Families of rows that turns and mirrors carry onto each other, the same ones carrying the whole set onto itself: the rest of each named row's family, in list order
6 families of 5 rows
Q_50: [ -8   4  -3   0 -29   0 -15 -10  -3  -5  12   0   3   5  -3   3  -2]
Q_474: [ 10   2  -1  -9 -10  -3  -5  -4   7  -6  13  -3   9   9 -10  -7  -2]
Q_822: [ -3   8  -2  -2 -23  -5 -14  -5  -1 -11  13  -1   3   8  -1   6  -6]
Q_583: [ -7  11  -3  -4 -29   2 -10 -16   0   0  12  -1   1   3   0   9   2]
Q_329: [ -2  16   3   9 -27  -2  -7 -11  -9  -8  11  -1  -3   9  -5   5   2]
Q_176: [ -6  21  -4  17 -26  -1   0  -7  -7   3  -6 -10  -6   4   3   7  -2]
Q_675: [ -9  14  -8   6 -23  -5 -10   1  -1  -1  -5  -9  -1   3   9  12 -12]
Q_740: [ 11  10  -1   4  -5   6  10  -3  12  10  -2  -9   4   4 -11 -14  -1]
Q_339: [ 13  12  -1   5  -7   1  12  -6   3   7   1 -14   5   4 -13 -13   5]
Q_455: [-13  19  -5  16 -28   2  -6  -5  -1   0  -5 -11  -2  -2   3   6  -5]
Q_104: [ -5  15  -2   9  -9  -2   4   1   9  11 -20 -13   5  -1  -1  -2 -11]
Q_511: [ 7  9  0  5  3 -3 12 -2 13  4 -3 -5 11  4 -9 -7 -4]
Q_843: [ 3  4  1 -1 -7 -3  4 -6 10 -4 18  4  4 11 -8 -4  5]
Q_686: [ 11  10   5   3 -16  -2   0 -10  -2  -4  16  -3   4   9 -15  -7   6]
Q_31: [ 8 15  5 -6 -4  1 10 -9 17  8 -4 -8  8  4 -9 -7  0]
Q_920: [ -9   4  -7   5 -22  -2  -8  -8  -1  -5  18   3   0   5  -1   7   1]
Q_246: [ -9  19  -6   6 -26   1  -9 -13  -1   6  -9  -9   3  -5   2  11  -7]
Q_154: [ -2  12  -8  16  -6  -2   5  -2   4   9 -15  -9   8  -4  -1   2 -11]
Q_82: [  0  13 -11   5 -10  -1   3   4   6   8 -17 -16   1   0   5   2 -11]
Q_654: [  3  18  -6  14 -13   0  12  -5  -1  10 -14 -17  -1   1  -1  -4  -1]
Q_243: [  4   9   4 -12 -15   2   1 -13  11   0  15  -1   4   8  -8  -4   7]
Q_386: [  3  -1   0  -8 -13   1  -1  -7   8  -1  15   2   4  10  -9 -10   4]
Q_742: [ -7  11   0   7 -28   3 -11 -11  -2 -10  14   0   2   7  -3   1   1]
Q_977: [ 12   5  -7  -4  -3  -1   6   1  10   7  -3 -11   7   3  -7  -9  -6]
Q_632: [  5   7   2  -2  -3   1  11   0  16   9  -4  -6   5   7  -8 -13  -2]
Q_61: [ -3  17  -5  15 -13   4   6   0   8  13 -15 -16   0  -3  -2  -2  -7]
Q_17: [ -2  21  -1   5 -11   2   5  -8   9  12 -19 -14   8  -5  -2   2  -7]
Q_808: [-13  13  -5  11 -25  -2 -12  -5  -2   2  -9  -8   3  -2   2   9 -11]
Q_722: [  8   6   3  -1 -15   6  -1 -10   8  -4  14   2   7   9 -13 -12   4]
Q_761: [-13  11 -12  15 -21  -2  -7  -7  -4   3  -3  -5   2  -5   5  12  -9]

Same family as Q_17: Q_583, Q_31, Q_246, Q_243
Same family as Q_455: Q_740, Q_742, Q_61, Q_722
Same family as Q_654: Q_329, Q_176, Q_339, Q_686
Same family as Q_761: Q_511, Q_843, Q_920, Q_154

Families of rows that turns and mirrors carry onto each other, the same ones carrying the whole set onto itself: the rest of each named row's family, in list order
5 families of 4 rows
Q_797: [ 17 -22  -6   2  -4 -16   5  -8  -2  -5   7  -6 -13   6  -5  13  -5  -6
  -2   4   6  -2   0  -7   5  -6   9  12  -8   5  -2   3 -14 -19  10  -7
  -3]
Q_489: [  2 -19 -11   1  -2  -1  -6   8   8 -16  -2 -11 -10   6   1   1  -4  -7
  -3   4   4  -1  13 -12   7   2  -2   9 -19  -8   2 -12  -4  -5   4   5
 -22]
Q_807: [  3   6  -5   5  -1  -9   2   6  -7  -1  -9  20  -3   3  -4   1  -5  -8
   1   7   3   5 -12  -7   3  -3  -2   7   7  -1 -10  -8   6   8  -3  -7
  16]
Q_529: [  3 -16  -7  -4  -2   1 -10  12   9 -10  -5 -14 -13  10  -1  -6  -5  -8
  -2   6   2  -5  11 -12  12   2  -4   3 -17  -6   1 -10  -6  -4   0   0
 -18]
Q_29: [ -9  -9  -2  12   6 -11  -1   7  -1  -8  -4   8  -4 -22  -4   0   0 -11
  -3  -7  -5  -1   4   2  13  -7  -9  -3 -13 -12  -2  -8   2   1 -15  -7
  10]
Q_479: [ 19 -19  -1   0  -9 -11   3 -11   0  -1   5  -7 -13   5  -2   9 -10  -8
  -3   6   9   2   4  -8   6  -7   5  15  -5   8  -5  -7  -9 -18  11   0
  -5]
Q_251: [-14  -5  -5  12   9 -11  -1   8  -1 -13  -5   8  -1 -17  -3  -1  -1  -9
   0  -3  -7   2   2  -4   7  -1   0  -5 -14 -11   2  -3   7   4 -12  -7
  10]
Q_122: [ 11 -14  -7   3  -5 -14   3 -15   0  -5  11 -10  -8   6  -1   6  -9  -6
  -5   9  11  -5   2  -5   5   0   6  17  -1  -7   0  -6  -7 -16  16  -4
  -4]
Q_451: [ 11 -24  -2   0  -5  -9   6 -11   2 -10   7  -4 -12   2  -6   7  -8  -3
 -12   8   8  -4   4  -8   3  -5   2  19  -3   6  -2   0 -10 -18  11  -8
  -7]
Q_44: [-10 -14  -2   5   0 -14   4   7  -3  -9 -11  12   0 -17  -2   0  -9 -13
   2 -10  -8   6   3  -6  17  -5   4  -5 -13  -4  -2  -7  10   4 -15  -8
   7]
Q_92: [  5   9  -2   8  -7  -6   3   6  -6  -2  -5  20  -5   2  -4  13   0  -9
   8   7   0   2  -6  -7   9  -1   4   5   3   2 -12  -5   0   8   2  -8
  14]
Q_741: [-11 -12 -10   8  10 -15   1   7  -6  -6  -6  11   1 -16  -2   7  -2 -12
  -1  -9   1   4   1  -4   8  -7  -5  -5 -16  -5  -1 -10   6   4 -13  -5
  16]
Q_67: [  1 -20  -6  -4  -6  -8  -2   7   3 -15   3  -8 -10   9  -4   2 -15 -13
   0   1   4  -8  15 -13  11   7  -6  -2 -20   2   5  -9   0  -4   2   5
 -18]
Q_198: [  6 -19 -10  -3  -2  -2  -9   9   4 -12  -4 -15 -11  -1  -6   0  -7  -7
  -1   6   3  -5  14 -12   8   4   1   8 -21  -3   4 -13  -1  -5   3   4
 -19]
Q_721: [ 17 -24  -2   6  -9 -15   7 -11   1  -2   2  -5 -14   9  -2   8 -10  -7
  -4   6   5  -2   6  -9   5  -2   7  15  -4   6   1   1 -10 -14  10   0
  -5]
Q_273: [ -3   6  -4   5  -1  -1   8  -2  -6  -3  -7  14  -2  -2  -8   7  -2 -13
   2   6   7   9  -9  -5   6  -2   7  14   1  -9 -18  -4   2   6   0 -10
  14]
Q_940: [  1   9   2   9  -4  -9   8   0  -3  -4  -2  20  -5   5   0   7  -5 -12
   2   7   2   9  -7  -6   6  -4   3   2   0   1 -13  -2   1   3  -2  -7
  19]
Q_614: [-14  -3  -6   8   9 -14   0   9  -3 -12  -5  10  -3 -21   1  -2   1  -8
  -1  -8  -3   6   3  -4  10  -4  -1  -2 -10 -14  -1 -12   4   2 -11  -4
  10]
Q_995: [  2 -19  -9  -5  -5  -2  -3   9   8 -13  -4  -8  -9   9   3   4  -5  -6
  -5  10   4  -7  17 -16  15  -1   1   6 -20   1   6 -14  -2  -4   6  -2
 -15]
Q_318: [  0   9   0   8  -2 -11  11   3  -8   0  -6  20  -7   2  -7   8  -6 -13
   3   5   2   7  -4  -8   7   0   3   7   4   4  -9  -3  -1   7  -5  -5
  18]

Same family as Q_741: Q_807, Q_451, Q_995
Same family as Q_940: Q_479, Q_251, Q_198
Same family as Q_529: Q_797, Q_29, Q_92

